In the rows, zero is written as 128.
These are runs of 6 systems, one row a step. Runs of the same system follow the same rule from any start.
z393, trace 1, 11 rows:
[[144  88 112 127 198 155 140 185  81 150 144 121 118  90 140 115 138 123
  134 176]
 [158  98 107  72 119 100 161  96 151 149 133 118 140 144 113 149 105 155
   48 145]
 [163 198 105 100 120  80 140 143  99  96 103 174 110 149 152 123 159 118
  142 155]
 [ 61 161 108 124 101 118 104  62 147 111 151 122 114 109 126 127 100 175
  165 150]
 [123 158 167 155  96 139  99 122 131  97  83 107 143 127 108 110 105 101
  154  49]
 [110  93 169 179 167 154 124 167 131 172 144 104 129 108 156 135 128 126
  190 117]
 [154  44 138 151 112 133 122 147 141 164 155 128 142 115  95 125 121 103
   58 129]
 [161 128 114 119 179 135 157 143 101 139 117 180 122 176 143 138 186 120
   78 153]
 [111 145  57  79 130 129 149 104 157  78 164 116 114 121 147 116 150 155
  105 184]
 [136 206 132  74 101 148 135  98 114  78  88 123 130 109 114 126  76 130
  131 125]
 [106 159 143 143 129  85 144 143 120 142 104  88 118 104 124 140  93 167
  220 101]]
z207, trace 2, 11 rows:
[[170 154 125  72 106  63 156 207 148 135 151 153 166  94 134 165 145 143
   57 119]
 [ 55 161 124 100 203 165  49 148 117  87  90 110 121 121 141 150 116  78
  111 139]
 [142 133  94 155 153  98 131  75 145 187 141  69 148  79  77 145  97 129
  135  46]
 [146 164 189 163  78 131 126  95 110 129  84 169 112 121 170  96 112  81
  199 118]
 [ 95  94 136 134  79 159 136 106 129 115 170 117 122 172 102 111 104 230
  177 161]
 [169  79 139 168 129 124 161 181 117 161 148 191 117 170  97 149 174 117
   75 171]
 [115 100 107  77 171 131 114 165 161  99 157 101 136 117 222 109 175 111
  105 149]
 [133 156 100  81 148 150 148 124 136  96 108  89 137  58  79 148  68 106
   64 128]
 [126 209  89 156 180 110 126 100  89 118  73 120 106 142 104 129 152 102
  176  72]
 [110 116 130 135  42  48  74  75 125 138 128 136 139 126 132  85 104 149
  165  91]
 [130 143 209 118  82 163 117 126 126 170 154 176 137 191 127 188  84 162
  139 163]]
z252, trace 3 (11 x 20):
[[ 67 130 148 102 108  38  84 155 173 130  98 132 152  99 125 172 109 132
   82 103]
 [137 124 149 185 137  76 111  93 120 210 118 141 132  74 149 124 119  96
  174  80]
 [103  45 173 189 117 175 181  96 164 164 146 129 117 122 128 122 117 164
  148 156]
 [177 132 136 153 131 197 148 167  96 150 175 143 114 178  69 166 111 105
  127 181]
 [152 140  61  97 190 173 151 148  75  84 137 129 123 151 119  95 185 159
  100 140]
 [133 138  88  72 100 121 104 136 163  39 115  85 133 129 139  98 133  80
   77 125]
 [122 210 153  62 107  72 116 137 136 120 105 136 153  65 180 148  96 127
  143 104]
 [ 53 139 128 173 129  56 117  70 151 156  90 127 111 112 113 147 113 167
  177  94]
 [151  71 177 184  72 133 122  81 139 196 148 144 135 185 132 117 119 129
  157 100]
 [129  74 182 167 144 186 138 214 102 152 160 165 125 155 126 140 149 151
  139 177]
 [138 105  68 133 205 181 112 153  78 125 141 123 121 118  61 130 139  95
   58 154]]
z252, trace 4 (11 x 20):
[[129 112 136 137 121 115 155 170 143 130 147 126 157 100 106 130 150 186
  105  83]
 [125 115 126 152 136 120 108 121 110 127 100 135  93 122 134 115 111  62
  143 169]
 [139 122 129 101 142 149 159 124 141 150 158 102 154 112 129 142 111 176
  111 112]
 [130 151 105 158 113 107 139 135 131 101 125 146  94 140 113 128 143 100
  151 160]
 [122 133 129  92 143 162 107 105 121 130 140 113 146 143 149 122 125 156
  120 111]
 [125 143 132 144  98  96 130 159 141 105 119 151 128 125 108 135 144 123
  111 122]
 [123 121 142 124 151 134 100 113 102 146 102 122 130 114 152 115 110 117
  141 117]
 [127 101 132 141 109 108 156 135 151 135 133 122 131 119 105 134 121 150
  109 130]
 [145 132 130 138 141 136 125 129 116 146 137 126 111 141 141 134 124 100
  154 153]
 [119 121 112 121 136 149 135 127 136 118 154 129 132 131 118 129 142 165
  110 135]
 [146 149 120 130 123 132 118 132 133 109 124 133 125 141 126 125 137  90
  115 129]]
z361, trace 5:
[[ 82 121 157 145 178 170 115 185 144  85  68  91 136 101  99 142 122  95
  100  80]
 [175 133 109  73 135 170 137 134 108 136 179 129 173  57 112 111 115 156
   64 104]
 [182 154  79  95 176 117 186  69 117 142 102  92  98 112 154 124 107  91
  143 154]
 [135 131  89 111  69 108 111 110 137 113 189 127  97 185 136 127 115 119
  160 217]
 [ 85 134 151 181 104  74 116  98 165 143 105 191 109 195 138 157 181 128
  124 125]
 [ 81 138 168 165 117 138  63 183 127  85 104 125 152 134 127 101 161 132
  156  42]
 [115 109 169 103 145 144 116 141  80 142  87 137 165  36 108 102  74 175
   99  86]
 [172 152 109 109 183 163 193 138 107 167 149  67 124  70  96 162  68 139
  160 143]
 [175  62  71 135 138 133 183 118 144 156 195 103  90 151 138 119 141 116
  127 225]
 [132 112 143 144  88 114 131 110 208 105 122 146 105 228 163 159 162  52
   84 167]
 [ 81 197 137 127 100 133  60 143 141  53 114 198 147 153 144 116 206 115
   85  81]]
z127, trace 6, 11 rows:
[[122  82 164 197 110 120 117 134 134 174 147 179 114 106 135 126 135  87
  136 166]
 [133 121 139 137 182 201 138 125 142 168 174 156 144 131 134 168 155 118
   77 139]
 [188 147  81 114 143 142 144 144 136 114 169 103 146 123 152 103 182  84
  102  91]
 [167 127 102  47 127 140 111 104  92 101 119  85 134 170 158  91  98 133
  125 134]
 [123 170 104  78  82  63 133 128 120 102 115 107 125 129  84 144  76 185
  140 134]
 [ 55 140 124 169 131  59 109 101 128 115  68 152  93 124 111 128 129 147
  169 136]
 [ 67  90 202 197 105 163 116 115 169 146 127 159 136 125 131 136 135 152
  139 106]
 [132 129 178 161 151 198 127 191 145 137 159 145 141  64 140 146 132  68
  120 139]
 [201 106  96 138 195 196 179 156  97 140 157  93 121 131 125 108 155 105
  125 136]
 [230 106  98  77 105  92 147 125  93 150 130 120 142 185 125 109 130 122
   82 124]
 [116 167  80  49 106  43 102  85 137 139 145 133 121 160 152 162 106 153
  116 177]]
z127, trace 7 (11 x 20):
[[101 151 156  86 107 144 132 105 139 104 109 148 123 128 140 150  90 150
  115 172]
 [ 91 168 108 171 133 125 136 161 137  90 133 127 108 124  88 142 152 138
  161 125]
 [118  67 158 157 140 138 118 152 110 127  91 135 129 141 152  89 154 129
  134 110]
 [149  97 162 119 113 142 118 154 144 172 173 112 148 111 127 156  85 117
  117 144]
 [148 162  74 131 182 126 147 117 103 151 145 138 116  85 108 140 145 112
  112 143]
 [157 116 112 127 122 118 156  74 143 124 106 117 128 187 144 104 158 129
  115  90]
 [125 155 159  77  65 121  84 127 137 105 144 147 143 141 165 131  98 130
  131 146]
 [ 68 162  94 123 158 137 129 151 131  84 126 106 110  91  95 146 116 159
  145 156]
 [128  92 137 186 133 112 132 142 112 124  83 113 125 138 101  91 152 137
  153  65]
 [146  80 201 118  98 127 124 134 131 182 127 146 138 118 167 134  80 109
  126 157]
 [132 166  88 141 159 156 152 125 134 153 184 147 114  90  84 177 127 122
  109 180]]
z207, trace 8:
[[156 105 112 153 167  96 153 104 125 198 131 130 142  70 109 136 131 128
  100  89]
 [138 160 155 127 103 139 130 116 141  97 104 110 112 124 189 104 110  71
  186 140]
 [105 134 108 128 101 159 148  86 118 112 151 130 128 126  70 120 105 210
  126 138]
 [155 116 135 167 133  85 144 164 117 147 100 166 106 190 118 144 174  96
  119 131]
 [115 109 125  74 111 128  78 138 148 112 170 116 159 116 193 101 139 135
  109 129]
 [121 142 152 111 161 162 158 143 133 138 102 117 130  99  82 180  75 125
   87 145]
 [123 153  91 184 174 133 125 129 113 121 126 112 113 121 119 110 177 101
  171  88]
 [145  92 131 109  69  82 120  70 126 135 111 121 131 105 153  78  91 131
  133 125]
 [132 186 164 108 100 159 145 145 123 118 141 156 122 176 114 174 100 161
  147 166]
 [ 73  85 108 185 165 126 106 157 136 132 144 148 123 138  99 133 190 152
  106 123]
 [185  75 137  98 122 116 125 121 155 162 132  97 145 128 181 118 120  64
   87 112]]
z314, trace 9 (11 x 20):
[[161  96 139 142 132 138 153  94 134 151 122 133 135 110 169  92 143 109
  123 109]
 [148 124 166 131 105 149 151 157 138 119 112 113 112 153 110 151  87 104
  139 158]
 [133 134 104 119 155 146 138 125  84 141 143 126 127 139 100 128 127 189
  139 136]
 [112 116 105  94 134  84 120 119 154 110 104 108 130 151 148 126 148 135
   88 119]
 [119 173 139 112 115 137 101 154 134 106 154 149 132 110 162 133 135 103
  142 156]
 [102 144 132 161 114 149 130  98 131 125 128 141 134  74  88 117 117 148
  130 100]
 [157 106 135 157 137 106 115 122 130 167 113 110 136 154 128 125 139  91
  129  71]
 [145  98 162 129 112 119 156 148 116 140 119 144 105 140 161 116 113 126
  158 187]
 [111 117 108 117 136 151 135 136 123 126 157 117 126 120  67 155  98 166
   96 168]
 [125 139  89 115 182 131 128 115 133 121 125 127 139 152 145 125 189 133
   93  92]
 [128 149 145 101  97 136 128 128 155  74 108 113 124 110 186 100 120  82
  145 142]]
z393, trace 10:
[[178 195 144  64 117 131 101 210  85  99 145 168 166 140 174 123 169 128
  118 105]
 [ 38 125 118 132 156  92 145  89 172 130 110 125  89  76 139 166  97 136
  138 203]
 [181 175  97 129 104 116  95  95  96 132 131 116 160 118  75 102 116 111
  115  31]
 [122 107 190 154 134 135 177 126 151 151 108 134 111 142 212 116 150 144
  206 139]
 [136  90 109 169  73 144  97 156 137 125 194 116 124 126  46 134  96 103
  107 166]
 [116 115 156 113 187 152 127 142  84 128  64 172 140 169 125 127 167 167
   81  93]
 [121 119  70  96 153 108 130 140 183 108 163  59 117 138 176 135 148 101
  136 153]
 [151 178 156  86  92 161 131 118 113 121 137 173 147  55 118 137  80 126
   87 151]
 [120 153 108 169 164  73 187 107 118 147  66 119  97 138  90 152 130 154
  169 107]
 [155  89 115 116  75 116  78 102 114 141 178 100 142 153 168  68 124 143
  169 108]
 [101 139 208 153  78 158 123 159 171 109 117 186 125 163 128 169 120 107
  110 155]]
z361, trace 11, 11 rows:
[[120 113 155 122 155 152 153 100 112 131  91 143 128 163 167 110 147 170
  138 115]
 [123 132 120 117 106 106 119 181 119  90 109 105 126 118  81 133  96 121
  122 138]
 [124 124 120 115 168 133 116 110 121 184 162 143 144 124 134 160 133 155
  105 127]
 [142 124 111 139 128 103 157 145 158 109 122  89 117 108 153 110 144 102
  156 122]
 [127 117 150 123 102 157  90 116 119 131 143 157 129 125 136 121 108 104
  107 164]
 [115 174 132 140 128 137 169 107 150 112 113 143 129 132 118 147 142 156
  131 109]
 [149 111 101 140 129 128 105 140  85 121 128 116 127 136 102  89 136 129
  136 107]
 [121 111 156  90 127 113 136 126 132 149 104 118 131 141 150 145  89 152
  118 139]
 [119 160 110 144 147 113 129 168 138 134 153 133 122 104 114 167 139 110
  138 144]
 [124  89 115 150 131 143 122  96 147 140 151 122 134 123 144  97 155 127
  122 108]
 [151 140 169 120 100 141 142 137 128 106  91 135 129 132 147 114 108  98
  128 124]]
z314, trace 12 (11 x 20):
[[124 138 109 116 124  49 132 143 119 160 131 160 128  83 130 143 139 154
  115 147]
 [ 88 126 106 162 142 123 104  97 173 142 165 129 108 127 137 152 144  91
  123 155]
 [155 119 145 155 104 188 155 115 156 125 168 151 139 119 137 108 159 109
  105 118]
 [141 117 167 147 130 186 140 132 109  99  79 111 122 159  97 110 107 107
  126 104]
 [159 116 133  93 145 115 139 165  78 137 101  92 137 136 126 111  97 168
  159 111]
 [112 139 100  86 139  47 130 131 119 140 102 130 112 129 128 155 107 151
  122 172]
 [ 91 159  86 121 131 110 106 115 162 136 195 141 126 116 147 156 158 140
  122 159]
 [115 143 129 165 102 170 120  88 169  99 150 166 136 111 133 108 171  97
   90 108]
 [147 122 187 169 114 193 117 141 124 112 104 116 141 130 122 103 119  86
  146  71]
 [170 100 163 135 133 116 156 159  64 152  74 112 125 120 104 107  80 151
  166 115]
 [125  95 100  92 164  55 139 144 107 175 115  97 110 152 116 169  92 163
  136 173]]

Name the system that made each run.
trace 13, 2 rows:
[[133 101 175  97 138 168 142 134 123 123  92 100 132  97 149 120  72 111
  118 137]
 [162 133 125 135 139  79 158 179 121 173 136 116 126 119  93 173 112 135
  130 126]]
  z393
trace 14:
[[103  75 138  99 135  29 137 136 172 187 112 108 114 164 162 185  97 142
  119 175]
 [ 78 157  84 171 120 127  67  60 129 165 205 174 134  76  93 137 146 141
  118 125]]
  z127
trace 15 (2 x 20):
[[117 143 191 153  82 136 137 126 109  98  66 203 113 166 101 134 123 130
  113 147]
 [ 92 159 109 134 173 154 112 155 102 109 121 111 145 155  64 149 146 188
  121  72]]
  z361
trace 16 (2 x 20):
[[ 95 136 107 111 162 140 167 121 169  75 101 143 116  84 154 130 161 113
   72 159]
 [167 186  78  91 160 155 148  87 103 121 135  90 124  96 107 129  94 116
  133 122]]
  z393
trace 17:
[[162 197 135 123  94  94 120 126 101 186 163 132 139 126  87 180  68 152
  172 114]
 [ 52 117 160 198 132 130  88 109 136 155 137 190 100 134 149 136 158 130
  172 163]]
  z207
trace 18 (2 x 20):
[[164 220 112 133 114 167 138 109 120 138 197 136 152 106 136 123 154 151
  176  72]
 [132  67 111 144 134 105 149  93  74 119  69 119  89 125 134  49 112 139
  171 162]]
  z361
trace 19:
[[ 83 136 125 170 129 133 130 102 137 118 125 129 126  70 121 102 139 153
  161  96]
 [170 105 140 148 109 102 110 118 137 168 124 116 139 129 125 123 114  67
  111  95]]
  z314
trace 20 (2 x 20):
[[ 85 135 171 153 114 135  41 120 114 126 108 168 117 114 152 121 107  56
  144 150]
 [ 89 132 130 186 168 163 131 125 167 151 152 120 146 107  91 159 162 143
  111  58]]
  z393
trace 21, 2 rows:
[[154  99  62 169 171 153 125  99 131 168 184  98 122 121  77 132 143  90
   96 121]
 [189 154 133  83 143 121 139  90 116 154 108 145 161 145 179 111 154 126
   92  62]]
  z127
trace 22 (2 x 20):
[[164 181 115  72 118 123 104 146 113 116 142  98 126 180 149 145 108 103
  154 142]
 [103 125  83  94 120  90 140 127 104  89 118 125 119 116 109 102 129 198
  129 159]]
  z127
trace 23:
[[ 78  81  87 151 162  91 131  69 126 186 140 137  99 105  85 157 103 166
  110 191]
 [169 166 130 159 104 118 160 110 199 141 161 148 116 156 172 155 177  45
  123 126]]
  z207
trace 24 (2 x 20):
[[125  83 101 150 179 177 145  70 105 136 119 129 108 108 118  93 135 119
  106 152]
 [184 150 105 113  95  72 198 133 157 114 115 103 117 130 147 115 138 117
  146 124]]
  z207
trace 25 (2 x 20):
[[115 201 109  43 148 122 125 141 127 104 157 163 148  82 190 145 155 165
  108 158]
 [ 72 208  95 158 104 118 106  81 176  74 127 128 122  77 100 133 139 103
  132  92]]
  z314
trace 26 (2 x 20):
[[133 100 123 112 146 139 115 133  95 137 110 133 125  91  95 128  87 107
   82 162]
 [143 176  94 127 168 102 145 125 134 144 141 107 117 131 148 149 147 116
  169 121]]
  z207
trace 27, 2 rows:
[[119 117  95 156 191 146 185  79 133 116  71  95  70 151 123 131 117  89
  149 177]
 [183 141  97  82  72 155 150 117 137 113 200  81 149 163 114 116 101 177
  138 122]]
  z252
trace 28:
[[155 109 137 130 111 100 138  80 120 171 113 156 144 125 131 117 130 141
   96  93]
 [118  92 161 164 124 135 146 175 146 127 123 106 117 133 148 127 125 117
  171 138]]
  z252
trace 29 (2 x 20):
[[138 131 121 104 149  95 140 155 166 155 148  99 155 116 160 155 143 125
  112  94]
 [129 168 120 143 114 127 140 101 126 108 120 165  95 126 145 124 139  92
  150 178]]
  z314
trace 30:
[[139 102 129 125 103 151 143 144 152 106 156 123 118 124 145 117 130 101
  117 178]
 [126 151 125 114 146 147 138 138 100 122 115 153 130 120  77 154 113 149
   94 140]]
  z393
trace 31, 2 rows:
[[115 172 199 127 133  83 128 129 103 176  71 191 144  48 145 152  97 140
  137  99]
 [114 103  88 207 123  59 132 133 151 174 158  85  95 117  86 146 117 107
  193 132]]
  z314
trace 32 (2 x 20):
[[116 136 135 130 120 141  80 108  65 117 115 186 161 102 129  63 166 186
  118  59]
 [ 94 106 145 154 148 152 139 104 204 117 112  66 101 182 174 152 128  71
  164 136]]
  z393
trace 33, 2 rows:
[[ 74 133 170 122 129 157 136 124 148 119 108 127 131 151 114 164  98 181
  132 130]
 [147 100 127 191 143 150 122 163 124 148 148 122 135 145  88 128 163 105
  123  92]]
  z207
trace 34:
[[114 121 106  98 116  80 179  52 162 127 111 146 118 114 169 110 137 175
  113 151]
 [161 201 112 137  69 132 114 101 118  94 142 137 112 158 107 122 117  90
  168 131]]
  z393
trace 35:
[[134 202 114  60 120  86 155 122 129 121 118 136 107 153 138 183  90 142
  139 195]
 [ 51 167  93 174 141 122  79 116 158 111 149 163 122 133  80 161 180 131
   98 111]]
  z207
trace 36, 2 rows:
[[ 91 129 142 128 159 119 105 142 136 115 103 139 130 132 175 123 169 127
  128 108]
 [113 138 137 129 101 126  98 134 132 109 125 117 148  73 109 112 100 125
  121  96]]
  z361
